In the data rows, zero lies at 4.5, halfway between 4 and 5.
Here are some points, each followed by its number:
{6, 6, 3, 5, 6, 2, 2, 5, 4, 5, 6, 9, 3, 3, 6, 7} 0
{4, 7, 2, 6, 4, 4, 5, 6, 3, 5, 6, 3, 7, 4, 4, 6} 1
{7, 5, 4, 2, 6, 4, 2, 5, 9, 5, 7, 4, 4, 4, 5, 3} 2
{3, 5, 3, 8, 6, 3, 6, 4, 5, 7, 4, 3, 4, 5, 7, 4} 3
{4, 3, 5, 6, 6, 8, 3, 5, 3, 6, 3, 4, 4, 6, 4, 4} 4
{4, 4, 4, 6, 6, 4, 4, 4, 6, 5, 2, 2, 4, 6, 4, 2} 5
{5, 4, 4, 3, 5, 4, 5, 4, 6, 4, 4, 5, 5, 4, 4, 4} 6
{3, 3, 5, 5, 9, 5, 3, 6, 4, 7, 3, 3, 3, 3, 7, 3} 7
{4, 4, 6, 4, 3, 6, 5, 4, 5, 5, 4, 6, 5, 2, 5, 6} 8
{6, 5, 7, 7, 4, 4, 2, 5, 7, 4, 4, 5, 4, 7, 4, 3} 9
{4, 5, 4, 4, 6, 7, 4, 6, 5, 6, 2, 3, 5, 5, 4, 5} 10
{8, 4, 3, 3, 7, 1, 3, 4, 9, 4, 8, 3, 3, 6, 5, 2} 11
{3, 4, 9, 2, 2, 1, 8, 4, 8, 0, 2, 6, 5, 1, 4, 3} 12
{5, 5, 3, 8, 3, 1, 4, 3, 5, 5, 9, 6, 4, 7, 5, 4} 13
{3, 3, 4, 7, 7, 3, 4, 4, 5, 6, 7, 3, 5, 9, 4, 0} 14
New points follow, each followed by the number of its nearest point above by angle, seen from the average point of the numbered points.
{5, 5, 4, 5, 5, 3, 3, 4, 5, 5, 4, 6, 3, 6, 5, 5} 0
{7, 7, 5, 7, 5, 5, 5, 4, 4, 5, 4, 6, 3, 4, 6, 6} 0
{5, 5, 8, 0, 3, 7, 6, 5, 4, 3, 6, 5, 3, 4, 7, 6} 8
{5, 5, 6, 0, 4, 7, 5, 5, 8, 4, 4, 7, 5, 1, 3, 4} 6
{3, 4, 5, 6, 6, 7, 4, 3, 4, 5, 3, 3, 4, 6, 3, 3} 4
{5, 3, 5, 5, 1, 3, 7, 4, 7, 4, 3, 5, 4, 4, 2, 5} 12
{6, 4, 1, 3, 7, 6, 4, 4, 5, 6, 4, 2, 5, 2, 3, 3} 10
{3, 4, 4, 4, 5, 4, 4, 5, 5, 5, 5, 5, 5, 3, 4, 5} 8
{1, 5, 5, 7, 4, 9, 4, 5, 0, 5, 3, 2, 7, 4, 3, 5} 4
